Each row of this table is followed by its label. One hidden rule gives the labels. It looks at one to three of the table's principal directions, none of them among the few with the most spread.
[ 1.0 -0.6  1.0 -1.1  0.6 -0.2 -0.6  0.6  0.8 -1.2 -0.1  0.7  0.1  0.3
  0.0 -1.7  0.9 -0.7  1.5  0.0 -0.3  0.1  0.7 -1.0 -0.5 -0.7 -0.1  0.0
 -0.2 -0.6 -0.4 -0.2] 5
[ 0.9  0.5  2.3  1.1 -0.1  0.5 -1.2  0.9  0.2 -0.1  0.1  0.8 -0.6 -0.3
  0.3 -0.2  0.4  0.5  0.1 -1.7 -0.2 -0.4  0.6 -0.7 -0.6 -0.9  0.0 -1.6
 -0.3  0.5 -0.6 -0.7] 1
[ 0.3 -0.8 -3.2 -2.0 -2.1 -1.3 -0.5 -0.7  0.0  0.6  2.2  0.8  0.7 -1.1
  1.2 -1.2  0.7 -0.1 -0.9  3.0 -0.3  0.2  0.7  1.2  1.6  2.3 -0.1  3.6
 -2.7 -2.9  1.5 -0.5] 3
[-0.2  0.3  2.5  1.1  1.9  0.3  0.9  0.2  0.1 -1.4 -1.0 -0.9  0.1  1.0
 -0.7  0.2 -1.3 -0.7  1.7 -1.5 -1.9 -0.4 -0.6 -0.7 -0.4 -2.8 -0.1 -3.1
  2.0  1.8 -0.7  0.6] 3
[-0.1  0.4 -1.7 -1.1  0.9 -0.5  1.9 -0.8  0.4 -0.7 -1.0 -1.5  0.9  0.6
 -0.5 -0.3 -0.3 -1.4  1.0  0.8  0.2  0.0 -0.7  0.0  0.3 -0.3 -0.1  0.6
  2.0  0.1  0.1  0.6] 3
[-2.5  0.0 -4.1  0.0 -1.3 -0.2  0.4 -1.8 -1.7  2.6  0.6 -0.4 -0.2 -0.7
  0.3  1.7 -0.9  1.0 -3.2  2.4  1.0 -0.1 -0.6  3.3  0.9  3.4  0.6  2.9
 -1.6 -0.6  1.5  0.5] 2
[ 1.9  1.7 -2.0 -0.5  1.3 -0.3 -1.9  0.8 -1.6  0.9 -0.5  0.3  0.4 -1.6
  0.4 -1.1  1.8 -1.6 -0.9 -0.3  1.8  0.6  1.3 -1.0 -1.7 -1.7  0.5  0.8
  0.6 -0.1 -0.1 -2.2] 1
[ 0.6  0.6 -0.5 -0.2  0.2  0.2 -0.3  0.3 -0.4 -0.1 -0.5  0.2  0.4 -0.5
 -0.1 -0.3  0.7  0.0  0.0 -0.6  1.2 -0.5  0.7  0.2 -0.1  0.0  0.6 -0.2
  0.5  0.3 -0.3 -0.8] 0
[-1.3 -0.6 -0.9  0.2 -0.4  0.5  0.1 -0.3 -0.6  1.0  0.0  0.1 -0.3 -0.1
 -0.4  1.5 -0.4  1.3 -1.3  0.2  1.1  0.3 -0.2  0.8  0.1  1.7  0.3  0.5
 -0.7  0.2  0.2  0.4] 0
[-1.4 -0.7  1.2  0.3  0.3 -0.1  0.7 -0.7  0.2 -0.7  0.1 -0.1 -0.1  0.8
  0.1 -0.3 -1.3  0.1  0.7  0.5 -2.1 -0.9 -0.4  1.5  0.6  0.0  0.1 -0.8
 -0.4  0.3  0.2  1.0] 3
[ 0.9 -0.6  1.9 -0.2  0.7 -0.8 -0.3  0.2  1.3 -1.1  0.1 -0.7  0.1  1.0
  0.3 -1.6 -0.2 -2.1  1.7  0.3 -2.7  0.6 -0.6 -1.9 -0.6 -2.7 -1.4 -0.4
  0.5 -0.5  0.1  0.7] 1
[ 0.2 -0.7  0.3 -0.2 -0.9 -0.3 -0.6  0.1  0.6  0.2  1.0  0.5 -0.3 -0.1
  0.5 -0.3  0.1  0.0 -0.1  0.6 -0.9  0.3  0.1 -0.3  0.1  0.3 -0.5  0.6
 -1.3 -1.0  0.5  0.1] 1
[ 0.3  0.3 -1.8 -0.5  0.2 -0.1 -0.7  0.2 -1.1  0.4  0.2 -0.1  0.8 -1.1
  0.0  0.0  0.3 -0.5 -0.6  0.2  0.5 -0.1  0.8  0.6  0.0 -0.2  0.7  0.3
 -0.2 -0.2  0.5 -1.0] 3
[-1.5 -0.1 -2.0  0.6  0.1  0.1 -0.6 -0.5 -1.9  1.6  0.8 -0.1 -0.2 -1.0
  0.0  1.7 -0.9  0.3 -2.0  0.7 -0.1  0.3  0.1  1.5 -0.1  0.5  0.6  0.2
 -1.1  0.3  1.0 -0.3] 5
[-0.1 -1.5  2.3 -0.5  0.0 -0.7 -0.1 -0.1  1.6 -1.3  1.0  0.3 -0.5  1.0
  0.5 -1.5 -0.6 -0.9  1.8  1.0 -3.2  0.0 -0.2 -0.5  0.1 -0.9 -1.0 -0.3
 -1.1 -1.0  0.3  1.0] 0
[ 0.2  1.3 -1.7  0.9  1.4  0.4 -2.9  0.8 -4.1  1.5  0.0  1.5  0.4 -2.5
  0.3  0.2  1.1  0.6 -2.4 -0.8  1.7  0.0  1.9  1.2 -1.1 -1.3  2.0 -0.1
 -1.3  0.8  0.0 -2.5] 3
[-1.8  0.3 -2.7  0.2 -0.3  0.8  1.5 -0.8 -1.2  1.3 -0.6 -0.6  0.1 -0.4
 -1.0  2.8 -0.7  1.7 -1.7  0.1  2.7  0.0 -0.5  1.7  0.6  2.6  1.0  0.3
  0.6  1.0  0.2  0.2] 2
[-0.5  0.2 -0.9  0.4 -0.7  0.1  0.0 -0.3 -0.7  1.0  0.8  1.0 -0.6 -0.7
  0.2  0.9  0.0  1.5 -1.3  0.4  0.9  0.2  0.2  0.8  0.4  1.7  0.4  0.8
 -1.3 -0.2  0.2 -0.3] 2
[-0.4 -0.8 -1.5 -0.9 -1.1 -0.7 -0.6 -0.7  0.3  0.8  0.5 -0.2  0.2  0.1
  0.7 -0.9  0.3 -0.6 -0.8  1.9 -0.4  0.2 -0.2  0.7  0.3  1.2 -0.5  2.5
 -1.4 -1.5  0.9  0.5] 3
[-1.6 -0.7 -0.7 -0.3 -0.5  0.1  1.1 -0.9  0.1  0.2  0.0 -0.1 -0.2  0.5
 -0.2  0.7 -0.7  1.0 -0.4  1.0  0.2 -0.4 -0.5  1.6  0.8  2.1  0.3  0.7
 -0.5 -0.1  0.2  1.0] 5
[-1.4 -1.2 -0.5 -0.6  0.4 -0.5  0.0 -0.9  0.0  0.3 -0.1 -0.2 -0.4  0.9
  0.1 -0.5 -0.4 -0.5 -0.3  1.8 -0.9  0.6 -0.8  0.5 -0.3  0.5 -0.5  1.7
 -0.9 -0.6  0.5  1.2] 0
[ 0.1  0.3  0.5  0.7  0.5  0.4 -0.4  0.5 -0.6  0.0  0.0  0.0  0.0 -0.4
 -0.2  0.6 -0.3  0.1 -0.1 -1.0 -0.2 -0.1  0.3 -0.2 -0.3 -1.0  0.3 -1.4
  0.3  0.7 -0.1 -0.5] 5
[ 0.0 -0.6  0.3 -0.1 -1.4  0.0  1.1 -0.1  1.6 -0.1  0.9 -0.1 -0.5  0.3
 -0.1  0.9 -0.5  0.7  0.4  0.2 -0.3  0.2 -0.5 -0.5  0.8  1.4 -0.7 -0.1
 -0.3 -0.6  0.3  0.6] 2
[-1.4 -0.2 -1.2  0.5 -0.1 -0.1 -0.3 -0.7 -1.2  1.2  0.2 -0.3 -0.1 -0.2
  0.1  0.8 -0.6  0.3 -1.5  0.9 -0.2  0.2 -0.5  1.2  0.1  0.6  0.2  0.9
 -0.8  0.1  0.7  0.4] 1
[-0.8 -0.2  1.1  0.5 -0.3 -0.2  0.7 -0.7  1.0  0.0 -0.4 -1.0 -0.3  1.2
  0.2 -0.2 -1.0 -0.6  0.3  0.3 -1.6 -0.5 -1.1  0.4  0.1 -0.1 -0.8 -0.2
  0.5  0.2  0.2  1.3] 3
[-2.4 -0.1 -2.7  0.5 -1.1 -0.4  1.5 -1.8 -0.4  1.9  1.0 -1.3 -0.4 -0.1
  0.2  2.2 -2.2  0.1 -1.9  2.0 -1.2 -0.1 -1.3  2.4  1.0  2.0 -0.2  1.0
 -0.7 -0.2  1.7  1.1] 5
[ 0.6  0.6  1.1  0.4  0.6  0.6 -0.4  0.5  0.1 -0.1 -1.2  0.2 -0.3  0.3
 -0.3 -0.3  0.8  0.1  0.2 -1.3  1.3  0.0  0.2 -0.8 -0.9 -0.5  0.1 -0.6
  0.9  0.8 -1.0 -0.3] 0
[ 0.1  0.0 -0.3  0.0 -0.6  0.1  0.0  0.0  0.3  0.4  0.3  0.0 -0.2 -0.1
  0.0  0.5  0.1  0.3 -0.4  0.1  0.4  0.3 -0.1 -0.2  0.1  0.7 -0.2  0.3
 -0.3 -0.2  0.1  0.0] 3
[-2.1  0.4 -0.7  1.7 -0.9  0.7  1.7 -0.9 -0.6  1.2  0.4 -1.0 -0.3 -0.2
 -0.4  3.1 -2.3  1.5 -1.4 -0.4 -0.4 -0.9 -0.9  2.2  1.2  1.6  0.5 -1.5
  0.3  1.3  0.7  0.7] 3
[-0.7 -0.3 -0.9 -0.3  0.6 -0.1 -0.7 -0.3 -1.5  0.1 -0.4  0.1  0.7 -0.2
  0.0 -0.5  0.2  0.0 -0.6  0.6  0.3 -0.2  0.3  1.2  0.1 -0.1  0.8  0.8
 -0.5  0.0  0.1 -0.1] 0
[-0.6  1.1 -2.6  0.2 -1.4  0.0  1.7 -0.9 -0.3  1.3  0.8 -0.3 -0.1 -0.8
  0.1  1.9 -0.7  1.1 -1.5  0.7  1.2 -0.1 -0.5  1.3  1.3  2.4  0.3  0.8
  0.0 -0.1  0.6 -0.2] 3
[-0.1  0.0 -0.6 -0.8 -0.1 -0.8  0.6 -0.8  0.8 -0.1 -0.3 -0.7  0.2  0.7
  0.4 -1.2  0.0 -1.2  0.3  1.4 -0.7 -0.1 -0.7  0.2  0.2  0.2 -0.6  1.5
  0.3 -0.8  0.3  0.7] 2
[-0.4  1.1 -2.4 -0.4  1.3  0.0  1.1 -0.4 -1.9  0.0 -0.6  0.1  0.7 -0.8
 -0.6  0.5  0.3  0.5 -0.5  0.4  2.0  0.1  0.2  1.0  0.3  0.4  1.3  0.6
  0.8  0.6 -0.3 -0.7] 3
[ 2.3 -0.7  3.4 -1.1  0.0 -1.0  0.7  0.6  3.6 -2.7  0.1 -0.4  0.1  1.8
  0.4 -3.0  0.6 -2.2  3.7  0.1 -2.8  0.2 -0.6 -3.1 -0.1 -2.3 -2.0 -0.4
  1.2 -1.2 -0.6  1.0] 2
[ 1.3 -0.2  0.0 -0.6 -0.5 -0.7 -1.1  0.5  0.1 -0.3  1.2  1.1  0.0 -0.7
  0.8 -1.4  1.0 -0.3  0.2  0.8 -0.5  0.6  0.7 -0.9  0.1 -0.3 -0.3  1.2
 -1.4 -1.4  0.2 -0.8] 0
[-1.4 -0.5 -0.7  0.2 -1.0  0.4  1.1 -0.8  0.5  0.7 -0.3 -1.0  0.0  0.6
 -0.4  1.4 -0.9  0.6 -0.6  0.3  0.3 -0.3 -1.0  1.0  0.7  1.8 -0.2  0.3
  0.3  0.2  0.4  1.1] 3
[-0.5  1.2 -0.3  0.9  1.0  0.7  0.9 -0.1 -0.7  0.3 -1.2 -0.9  0.1  0.0
 -0.7  1.4 -0.7  0.1 -0.3 -1.2  0.9 -0.4 -0.4  0.3 -0.4 -0.5  0.6 -1.6
  1.9  1.7 -0.4 -0.1] 4
[-2.2 -1.3 -2.4 -0.6  0.0 -0.1 -0.2 -1.0 -1.4  1.1  0.0 -0.3  0.2  0.0
 -0.2  0.8 -0.6  0.3 -1.5  1.8  0.3  0.3 -0.3  1.9  0.2  1.6  0.5  1.8
 -1.3 -0.4  1.0  0.7] 1
[-0.3  0.1 -0.2  0.5 -0.3  0.3 -0.2  0.1 -0.4  0.5  0.2  0.0 -0.1 -0.4
  0.0  0.8 -0.3  0.4 -0.6 -0.4  0.1 -0.2  0.1  0.4  0.1  0.2  0.2 -0.4
 -0.2  0.3  0.2 -0.2] 4
[-0.3  0.1 -1.7 -0.6  1.6 -0.3 -1.4 -0.1 -2.2  0.4 -0.8  0.3  0.7 -0.6
  0.0 -1.1  0.9 -0.7 -0.8  0.7  0.9  0.3  0.7  0.8 -0.8 -0.9  0.9  1.3
 -0.3  0.0  0.0 -0.7] 4
[ 0.4  0.1 -1.2 -0.4 -0.4 -0.4 -0.9 -0.2 -0.1  1.1  0.3 -0.1 -0.2 -0.4
  0.5 -0.4  0.6 -0.7 -1.0  0.9  0.3  0.6  0.0 -0.3 -0.5  0.2 -0.4  1.6
 -0.6 -0.8  0.5 -0.3] 0
[ 2.8  0.0  4.2  0.0  0.7  0.2 -0.1  1.9  2.0 -2.7  0.1  1.2 -0.1  0.5
 -0.2 -1.5  1.2  0.0  3.2 -2.2 -0.6  0.4  0.7 -3.5 -0.4 -2.5 -0.7 -2.4
  0.9  0.1 -1.6 -0.6] 0
[-0.4 -0.6  3.4  0.9  0.5  0.8  0.6  0.5  1.1 -1.4 -1.0 -0.4 -0.1  1.3
 -0.7  0.3 -0.8  0.4  1.7 -1.9 -1.1 -0.7 -0.5 -0.5  0.0 -1.1 -0.2 -2.8
  1.2  1.4 -0.9  1.0] 2
[ 0.9  0.3  0.5 -0.6 -0.8  0.2 -0.1  0.3  1.5  0.1 -0.3  0.6 -0.8  0.3
  0.2 -0.7  1.2  0.3  0.3 -0.3  1.5  0.0  0.3 -0.7 -0.5  1.4 -0.3  0.6
  0.0 -0.5 -0.6 -0.1] 0
[ 1.1 -0.2 -0.3 -0.8  0.4  0.2 -3.1  1.1 -1.4  0.4 -0.2  1.8  0.2 -1.2
  0.5 -1.8  2.2  0.0 -0.7 -0.3  1.6 -0.1  2.1  0.2 -1.2 -0.2  1.0  1.0
 -1.7 -0.7 -0.3 -1.7] 1
[ 0.6  1.1 -0.6  0.6 -0.5  1.1  0.3  0.8 -0.7  0.3 -0.4  0.5  0.3 -1.0
 -0.7  1.8  0.7  2.0 -0.8 -1.9  3.2 -0.1  0.6 -0.2  0.3  1.2  1.0 -1.0
  0.8  1.0 -0.8 -1.2] 4
[-1.5 -1.6 -0.2 -1.0  0.3 -0.5 -0.4 -0.7 -0.5 -0.5  0.3  0.6  0.2  0.4
  0.2 -1.2 -0.3  0.0  0.3  1.7 -1.4 -0.3  0.3  1.7  0.5  0.6  0.4  1.1
 -1.7 -0.8  0.5  0.7] 3
[-0.6 -0.2  0.8  0.4 -0.7  0.1  1.6 -0.3  1.4 -0.1  0.8 -0.1 -1.0  0.5
 -0.2  1.3 -1.2  0.7  0.6  0.0 -0.9 -0.1 -0.6  0.0  0.5  1.0 -0.5 -1.2
  0.1  0.2  0.2  0.8] 5
[-1.0 -0.4 -3.1 -0.9  0.5 -0.4 -1.0 -0.6 -1.9  1.3 -0.1 -0.1  0.4 -0.7
  0.1 -0.1  0.3 -0.6 -1.7  1.7  0.8  0.5  0.3  1.4 -0.4  0.6  0.6  2.2
 -1.0 -0.6  0.9 -0.3] 1
[ 0.6  0.2  2.5  0.8  0.1  0.4  0.9  0.5  1.2 -1.2  0.1  0.1 -0.3  0.5
 -0.2  0.3 -0.6  0.5  1.5 -1.4 -1.0 -0.4 -0.2 -0.9  0.3 -0.9 -0.3 -2.3
  0.8  0.7 -0.7  0.2] 3
[ 1.2  0.7  1.4  0.1  0.8  0.3  0.9  0.7  0.5 -1.5 -0.9 -0.1  0.5  0.4
 -0.6 -0.3  0.5  0.1  1.6 -1.5  0.8 -0.1  0.0 -1.4  0.0 -1.2  0.1 -1.5
  1.9  0.8 -1.2 -0.3] 3
[ 0.6  1.3  0.4  0.8  0.5  0.6  1.0  0.5 -0.2 -0.6 -0.8 -0.7  0.6 -0.2
 -0.6  0.9 -0.3  0.2  0.6 -1.8  0.8 -0.6  0.0 -0.3  0.2 -0.9  0.5 -2.1
  2.1  1.4 -0.6 -0.5] 3
[ 0.1  0.8 -1.1  0.7 -0.3  0.5 -0.3  0.4 -1.2  0.9  0.5  0.2  0.1 -1.3
 -0.1  1.6 -0.1  0.8 -1.3 -0.8  1.1 -0.1  0.5  0.4  0.1  0.3  0.7 -0.7
 -0.1  0.5  0.2 -1.0] 3
[ 0.5 -0.6  1.1 -0.6  0.4 -0.4  0.1  0.2  0.9 -1.1  0.3  0.2  0.0  0.4
  0.1 -1.1  0.0 -0.7  1.5  0.2 -1.3  0.0  0.2 -0.6  0.0 -0.9 -0.3 -0.5
 -0.1 -0.4 -0.1  0.2] 3
[ 0.3 -0.5 -0.9 -1.4  0.8 -0.8 -0.7 -0.3  0.3 -0.1 -0.4 -0.3  0.2  0.4
  0.3 -1.9  0.8 -1.9  0.4  1.4 -0.3  0.5  0.1 -0.4 -0.9 -0.6 -0.4  1.7
 -0.1 -1.0  0.3  0.2] 3
[-0.7 -0.8  2.0  0.9  1.0  0.7 -0.5  0.5 -0.1 -0.1 -0.6 -0.2 -0.5  0.7
 -0.6  0.8 -0.6  0.2  0.2 -1.2 -0.5  0.4 -0.4 -0.8 -1.0 -1.3 -0.2 -1.6
  0.3  1.1 -0.4  0.6] 0
[-0.1  0.8 -0.4  0.3  0.2  0.3  1.0 -0.2  0.2  0.1 -0.7 -0.9  0.1  0.2
 -0.4  0.8 -0.4 -0.2  0.0 -0.6  0.6 -0.3 -0.4  0.1  0.0  0.0  0.1 -0.8
  1.5  0.8 -0.1  0.2] 2
[-1.2  0.3  1.2  1.6  0.4  0.9  1.2 -0.2  0.3  0.3 -0.9 -1.3 -0.4  0.9
 -0.8  2.1 -1.6  0.4 -0.1 -1.4 -0.4 -0.4 -1.1  0.2 -0.2 -0.3 -0.2 -2.3
  1.6  1.9 -0.2  1.0] 0
[ 1.4 -2.1  2.6 -2.1 -0.4 -1.2 -0.6  0.4  2.8 -2.4  1.3  1.4 -0.5  1.1
  0.9 -3.6  1.0 -1.1  3.1  1.6 -2.8  0.2  0.7 -1.5  0.2 -0.4 -1.2  0.9
 -1.9 -2.5  0.0  0.6] 3
Which label does each new row get?
[ 0.6  0.8 -2.8 -0.8 -0.7 -0.3 -1.1 -0.1 -1.7  1.1  0.4  1.4  0.4 -1.6
  0.7 -0.7  1.8  0.9 -1.9  1.0  2.7  0.2  1.1  1.0  0.3  1.8  1.1  2.8
 -1.5 -1.1  0.1 -1.5] ~ 5
[-2.2 -0.6 -2.0  0.6 -1.5  0.1  1.4 -1.2 -0.2  1.5  1.3 -0.9 -0.4 -0.2
 -0.2  2.9 -2.1  1.0 -1.6  1.2 -0.7  0.0 -1.0  1.8  1.3  2.2 -0.1  0.2
 -0.8  0.0  1.4  0.9] ~ 0
[ 1.0  0.9 -2.1 -0.2 -0.8 -0.3 -0.9  0.1 -1.1  1.0  0.6  0.5  0.5 -1.3
  0.6 -0.3  1.1  0.2 -1.5  0.6  1.4  0.4  0.5  0.1  0.2  0.5  0.3  1.9
 -0.8 -0.9  0.3 -1.2] ~ 4
[ 1.9  0.4  1.0  0.4 -1.0 -0.1 -3.1  1.3 -0.8  0.7  1.6  2.5 -0.6 -1.8
  1.3 -1.3  1.8  0.9 -1.1 -0.6  0.3  0.1  1.9 -0.5 -0.5 -0.2  0.3  0.5
 -2.7 -1.1 -0.1 -2.1] ~ 2
[ 0.9 -0.7  3.1  0.3 -1.2  0.2  1.4  0.7  2.9 -1.6  1.2  0.3 -0.8  0.8
 -0.2  0.6 -0.8  0.7  2.3 -1.1 -1.7 -0.1 -0.3 -1.7  0.8  0.1 -1.1 -2.3
  0.2 -0.1 -0.3  0.7] ~ 3
[ 0.2  0.0  1.5  0.9  0.0  0.6 -0.7  0.7 -0.4 -0.1 -0.3  0.4  0.0 -0.1
 -0.2  0.4  0.1  0.8 -0.1 -1.4  0.3 -0.2  0.3 -0.3 -0.2 -0.5  0.2 -1.2
  0.0  0.7 -0.5 -0.3] ~ 1
[ 1.6 -1.3  2.7 -0.8  1.2 -0.7 -1.6  1.1  0.8 -2.0  0.4  0.8  0.2  0.6
  0.4 -2.8  0.9 -1.6  2.3  0.0 -2.4  0.7  0.6 -2.3 -0.8 -3.1 -0.8 -0.4
 -0.6 -0.9 -0.4 -0.1] ~ 5
[ 1.7 -0.1  2.0 -0.8  2.3 -0.8 -0.7  0.8  0.5 -2.1 -0.5  0.2  0.4  0.7
  0.1 -2.8  0.9 -2.2  2.5 -0.1 -1.7  0.7  0.3 -2.4 -1.2 -3.8 -0.6 -0.5
  0.9 -0.2 -0.8 -0.2] ~ 5
[ 0.2 -0.9  1.6 -0.2  0.4  0.3 -1.3  0.6  0.3 -0.5 -0.7  0.3  0.0  0.5
 -0.1 -1.0  0.6 -0.3  0.6 -0.6 -0.1  0.0  0.3 -0.7 -0.8 -0.8 -0.1 -0.2
 -0.2  0.0 -0.4  0.1] ~ 0
[-0.6  0.5 -0.1 -0.1  0.5  0.2  1.2 -0.7  0.6 -0.2 -1.7 -1.4  0.3  1.2
 -0.4 -0.2 -0.3 -0.8  0.4 -0.1  0.4 -0.6 -0.9  0.5 -0.2  0.1 -0.1  0.0
  1.9  0.8 -0.4  1.0] ~ 3
[-1.2  0.0 -3.0 -0.4 -1.5 -0.3 -0.2 -1.1 -0.8  2.1  1.0  0.4 -0.6 -0.8
  0.6  0.8 -0.1  0.8 -2.4  1.9  1.0  0.0  0.1  2.1  0.4  3.0  0.3  2.5
 -1.9 -1.0  1.1 -0.1] ~ 1
[-1.2 -0.6  1.1  0.6  0.7  0.3  0.8 -0.3  0.2 -0.4 -0.5 -0.8 -0.2  1.0
 -0.6  0.7 -1.2 -0.1  0.6 -0.3 -1.2 -0.2 -0.8  0.3 -0.1 -0.5 -0.2 -1.3
  0.7  0.9  0.0  1.1] ~ 2
[ 0.1  0.1 -0.1  0.3 -0.5  0.0  0.2  0.0  0.3  0.4  0.5 -0.2 -0.2 -0.1
  0.1  0.5 -0.3  0.0 -0.2  0.0 -0.3  0.1 -0.2 -0.2  0.2  0.1 -0.3 -0.1
  0.0 -0.1  0.3  0.0] ~ 2
[ 0.3 -0.4  2.5  0.7  0.3  0.2  0.1  0.5  1.1 -0.7  0.0  0.2 -0.8  0.8
 -0.1  0.0 -0.3  0.1  1.0 -0.8 -1.0  0.4 -0.4 -1.5 -0.5 -1.0 -0.8 -1.2
  0.2  0.4 -0.6  0.6] ~ 0
[-1.0 -1.0  0.8  0.4 -0.7  0.0  1.4 -0.3  1.2 -0.3  1.1 -0.5 -0.5  0.7
 -0.3  1.5 -1.7  0.4  0.7  0.3 -1.9  0.1 -0.9 -0.1  0.9  0.5 -0.7 -1.1
 -0.2  0.0  0.6  1.2] ~ 0
[-0.3  1.5 -1.2  0.6  0.2  0.3  1.5 -0.6  0.0  0.7 -1.0 -1.4  0.1  0.2
 -0.4  1.3 -0.5 -0.2 -0.6 -0.4  1.1 -0.2 -0.9  0.2  0.0  0.2  0.0 -0.3
  2.0  1.1 -0.1  0.2] ~ 1
[ 0.7  0.2  2.4  0.7  1.6  0.6 -0.4  1.0  0.0 -1.1 -1.1 -0.1  0.1  0.5
 -0.6 -0.2  0.2 -0.4  1.3 -1.9 -0.2  0.0  0.2 -1.5 -1.0 -2.5  0.0 -2.3
  1.4  1.4 -1.0 -0.2] ~ 1
[-0.9 -1.8  0.2  0.1 -1.0 -0.7 -1.8 -0.2 -0.5  0.7  2.5  1.5 -0.9 -0.6
  1.0 -0.4 -0.5  0.5 -1.0  1.8 -2.5  0.5  0.5  0.9  0.3  0.6 -0.3  1.2
 -3.9 -1.7  1.3  0.1] ~ 5
[ 0.9 -0.8  1.8 -0.5 -1.8  0.1 -0.6  0.4  1.9 -0.4  0.9  1.3 -0.7  0.2
  0.7 -1.1  0.8  0.8  0.7 -0.1 -0.3 -0.4  0.6 -0.4  0.4  1.6 -0.5  0.3
 -1.5 -1.2 -0.2  0.1] ~ 1
[ 0.3 -0.4  1.6 -0.4  1.4 -0.3 -0.1  0.2  0.5 -1.3 -0.6  0.1  0.0  0.8
 -0.1 -1.6  0.2 -1.1  1.6  0.0 -1.2  0.0  0.0 -0.8 -0.7 -1.7 -0.2 -0.5
  0.5  0.1 -0.6  0.4] ~ 4
[-1.2  0.8 -4.4  0.1 -0.9  0.1 -0.1 -0.9 -2.2  2.4  0.3 -0.5  0.5 -1.6
  0.1  2.0 -0.4  0.6 -3.0  1.0  1.9 -0.2  0.2  2.5  0.6  2.1  1.0  1.6
 -0.6  0.0  1.2 -0.8] ~ 0
[ 1.5 -0.2  2.3 -0.2  0.8  0.5 -0.7  1.2  0.9 -1.2 -1.5  0.1  0.1  0.8
 -0.5 -1.1  1.3 -0.4  1.4 -1.7  1.0  0.5  0.1 -2.5 -1.1 -1.6 -0.4 -0.8
  1.3  0.5 -1.4 -0.1] ~ 0
[ 1.1  0.5 -0.3 -0.5  0.7 -0.1 -0.8  0.5 -0.6 -0.3 -0.8  0.1  0.7 -0.4
  0.1 -1.2  1.1 -0.7  0.2 -0.4  0.9  0.0  0.6 -0.5 -0.5 -1.0  0.4  0.3
  0.6  0.0 -0.4 -0.8] ~ 4
[ 0.0  0.7 -1.4  0.6  0.4  1.1 -1.0  0.9 -2.1  1.0 -0.5  0.6  0.3 -1.5
 -0.7  1.8  0.6  1.3 -1.5 -1.7  2.9 -0.1  1.2  0.6 -0.5  0.5  1.6 -1.0
  0.2  1.2 -0.3 -1.6] ~ 4
[-0.7 -2.2  1.3 -1.6 -0.4 -1.0  0.8 -0.9  2.5 -1.4  0.2 -0.6 -0.1  2.0
  0.3 -2.1 -0.7 -1.4  2.1  2.0 -3.0 -0.3 -0.8  0.2  0.5  0.4 -1.3  1.0
 -0.7 -1.5  0.5  2.1] ~ 4
[-1.2  1.0 -4.6 -0.3 -3.0  0.0  1.5 -1.7  0.1  2.9  0.6 -1.0 -0.2 -0.8
  0.4  2.3 -0.5  1.1 -3.0  1.7  2.4 -0.5 -0.7  2.6  1.5  4.8  0.2  2.7
 -0.4 -0.8  1.4  0.2] ~ 1
[-0.3  2.1 -1.2  2.2  1.6  1.3 -1.6  0.8 -4.1  1.6 -1.3  0.3  0.5 -2.0
 -0.7  2.2  0.4  1.4 -2.7 -2.5  3.0 -0.1  0.9  0.9 -1.0 -1.3  2.0 -1.6
  0.9  2.6 -0.7 -2.1] ~ 2
[ 1.0  0.5 -1.0 -0.5 -0.9 -0.5  0.4  0.1  0.4 -0.2  1.4  0.5  0.2 -0.9
  0.5 -0.1  0.2  0.1  0.2  0.5 -0.1  0.0  0.5 -0.1  0.9  0.6  0.0  0.4
 -0.5 -1.0  0.4 -0.8] ~ 3
